In the data rows, 500 means zero.
Each row below has a hidden score, from 0 to 20, with 10 about the middle. What is it? The score is a weighted sum of the row's numbers plus the product of two more (or one squared), each taken from its middle value.
344 508 468 382 534 517 426 554 413 543 500 531 365 487 470 635 -> 12
588 496 366 576 464 538 360 489 553 596 532 474 559 491 647 432 -> 8
376 439 502 403 561 607 494 522 395 429 501 567 380 501 405 643 -> 13
467 617 607 434 629 607 612 494 495 608 528 606 406 613 597 625 -> 11
538 666 604 529 452 485 661 496 493 616 486 349 550 676 544 451 -> 14
552 632 567 555 454 342 553 536 584 426 444 385 566 603 555 425 -> 8
388 431 424 427 543 530 478 492 460 464 482 530 374 445 555 672 -> 10
553 530 577 615 448 635 451 491 528 404 601 643 574 497 534 426 -> 11
404 423 520 423 587 431 537 465 359 478 499 452 355 466 431 621 -> 16
544 630 547 584 478 338 535 513 591 404 525 375 548 628 442 424 -> 9
572 626 509 567 430 451 496 445 603 382 385 407 570 520 377 412 -> 11
657 588 462 541 453 394 513 507 574 416 393 431 555 553 496 369 -> 10
616 459 641 533 451 615 409 524 510 532 411 652 572 499 557 448 -> 6
358 390 462 371 546 424 573 519 497 494 559 474 383 401 513 602 -> 7
567 398 451 630 441 492 545 480 516 428 614 514 599 431 424 443 -> 10
392 416 456 385 603 461 526 496 453 430 531 491 349 460 454 592 -> 9
406 417 441 348 547 476 574 525 484 507 604 507 372 390 514 582 -> 12
406 479 446 372 519 554 426 476 434 506 528 563 373 496 494 663 -> 8
626 390 466 608 422 573 493 494 512 386 487 543 540 362 484 402 -> 17
480 656 634 500 517 529 686 503 516 701 455 404 520 627 636 480 -> 15
528 651 603 547 516 376 650 465 508 657 476 352 544 643 491 470 -> 12
362 599 563 359 470 438 524 509 400 381 549 349 408 635 479 573 -> 15
343 447 485 374 547 467 500 496 397 423 552 476 364 422 459 601 -> 11
607 554 469 545 486 446 345 507 578 560 411 426 568 619 465 397 -> 6
490 565 622 559 485 677 487 496 537 438 411 673 570 502 589 449 -> 10
375 458 505 374 576 427 449 500 492 418 565 444 355 496 421 563 -> 8
480 384 588 518 443 596 579 519 617 531 446 629 583 401 502 446 -> 5
392 426 529 352 633 581 545 503 406 413 589 553 388 486 428 611 -> 15
386 394 417 395 502 495 578 476 419 541 496 508 374 376 523 610 -> 11
621 403 590 509 466 616 520 519 506 423 383 643 565 467 523 405 -> 7
564 415 563 534 449 586 488 452 541 420 345 593 577 361 471 429 -> 8
482 408 417 636 415 602 565 445 530 430 556 526 581 436 535 420 -> 13
435 483 511 327 569 565 451 492 427 523 629 531 380 482 423 621 -> 16
500 692 584 512 511 467 696 505 488 709 437 386 542 616 515 477 -> 15
369 479 505 366 631 425 487 496 446 441 542 442 360 484 446 596 -> 10
435 488 488 386 482 403 420 500 443 511 525 472 360 415 492 625 -> 9
595 498 630 598 461 595 392 497 496 565 567 639 567 474 602 438 -> 7
625 490 374 572 424 505 402 488 531 617 511 513 558 486 630 408 -> 8
386 509 560 410 592 413 401 502 416 584 459 408 381 514 365 605 -> 13
381 395 424 380 540 483 599 490 398 500 571 483 376 446 484 622 -> 10
533 673 568 530 457 369 649 525 540 596 475 385 558 659 538 459 -> 11
511 499 547 485 478 675 381 484 543 592 414 659 561 478 507 422 -> 9
535 689 618 536 579 495 664 530 532 647 473 358 527 653 570 483 -> 13
586 532 450 533 418 373 388 564 547 508 384 431 589 527 457 432 -> 7
443 559 550 342 476 370 437 493 551 538 565 420 374 570 477 557 -> 7
560 434 393 614 393 447 471 511 554 430 540 479 582 500 595 413 -> 9
360 476 494 387 679 619 465 511 459 486 537 557 402 485 396 631 -> 12
378 468 478 344 508 455 493 491 474 431 578 462 350 491 487 572 -> 10
534 602 561 566 452 334 497 491 531 426 506 366 575 624 557 423 -> 10
349 443 403 371 527 511 500 508 461 421 556 534 371 484 539 621 -> 9
541 484 407 584 474 390 412 561 593 442 436 437 601 552 441 455 -> 5
561 350 497 518 464 613 658 496 496 588 408 576 546 412 360 435 -> 12
587 511 540 616 409 436 377 509 540 557 557 413 568 546 358 429 -> 12
360 499 534 390 617 497 431 503 356 482 521 571 384 431 379 631 -> 11
639 427 401 602 457 463 533 508 514 452 580 518 598 441 540 427 -> 9
631 375 554 603 437 568 588 471 542 532 539 555 583 418 424 457 -> 7
318 503 511 381 618 546 440 508 405 507 577 567 382 523 386 611 -> 11
546 582 562 609 446 339 432 570 486 434 477 399 587 601 494 451 -> 13
373 484 482 360 592 565 391 475 430 596 572 541 386 434 440 598 -> 12
419 509 525 397 582 582 432 504 426 520 537 602 380 501 417 666 -> 8
593 446 387 635 475 458 460 500 566 446 592 545 566 389 582 434 -> 8
550 340 433 555 447 526 652 556 558 562 428 533 556 374 469 424 -> 11
604 596 606 554 452 338 508 516 520 424 512 377 561 645 484 428 -> 8
622 523 485 516 433 431 409 522 540 546 391 460 586 400 381 416 -> 6
512 447 454 602 437 449 363 516 581 575 518 464 592 560 449 414 -> 7
611 577 637 513 435 618 497 548 517 422 497 671 556 528 625 425 -> 9
604 430 400 612 423 444 469 507 524 394 564 465 581 448 559 426 -> 8
531 616 531 597 472 396 596 471 456 502 514 343 603 625 494 451 -> 15
414 590 510 399 565 378 476 479 415 483 459 389 356 483 438 587 -> 14
623 397 516 525 478 578 510 468 523 403 453 569 559 417 285 426 -> 9
446 572 521 396 579 577 557 508 500 486 559 593 390 551 418 694 -> 9
613 405 470 593 441 548 514 517 554 452 606 562 588 396 484 432 -> 8
446 586 578 386 575 585 558 528 433 510 550 608 383 557 511 673 -> 9
585 389 577 596 480 571 579 479 541 521 554 587 571 317 466 454 -> 7
510 683 614 558 501 429 653 524 522 589 526 378 553 679 574 461 -> 13
454 362 390 567 463 474 591 518 566 481 427 538 588 341 452 469 -> 8
346 537 560 384 517 607 436 504 454 529 577 592 384 553 457 633 -> 9
581 454 378 585 447 490 411 492 575 544 487 488 574 413 626 419 -> 7
371 388 448 401 557 435 583 536 484 502 530 499 355 447 526 576 -> 10
397 663 622 482 526 461 693 484 471 699 400 367 488 625 520 551 -> 12
396 463 532 356 573 529 495 510 420 446 585 553 366 536 534 640 -> 8
573 469 313 581 445 510 431 460 555 507 523 485 578 410 601 443 -> 11
374 373 470 388 552 491 651 518 427 588 491 512 392 402 473 613 -> 9
566 350 450 573 422 540 658 476 548 591 482 554 561 379 497 436 -> 9
645 585 467 520 430 371 417 508 534 480 401 420 549 627 504 392 -> 9
536 562 350 549 444 343 427 504 553 437 455 419 581 599 483 451 -> 8
579 613 522 587 470 358 543 517 562 409 424 394 582 582 400 440 -> 10
589 411 527 566 474 630 529 469 505 401 444 586 573 366 411 419 -> 11
541 487 621 594 451 652 411 476 507 565 521 648 573 513 566 440 -> 8
581 437 548 583 391 613 488 485 519 469 513 611 584 389 462 421 -> 10
606 520 408 595 438 425 341 521 573 520 470 444 571 579 506 427 -> 9
558 321 507 515 492 571 658 494 552 560 394 555 558 402 381 452 -> 7
307 438 479 430 558 430 488 490 411 349 445 470 391 429 495 626 -> 14
537 339 459 532 467 494 630 464 569 537 355 553 582 426 453 427 -> 7
408 463 440 371 587 486 495 489 413 499 598 512 378 421 574 644 -> 13
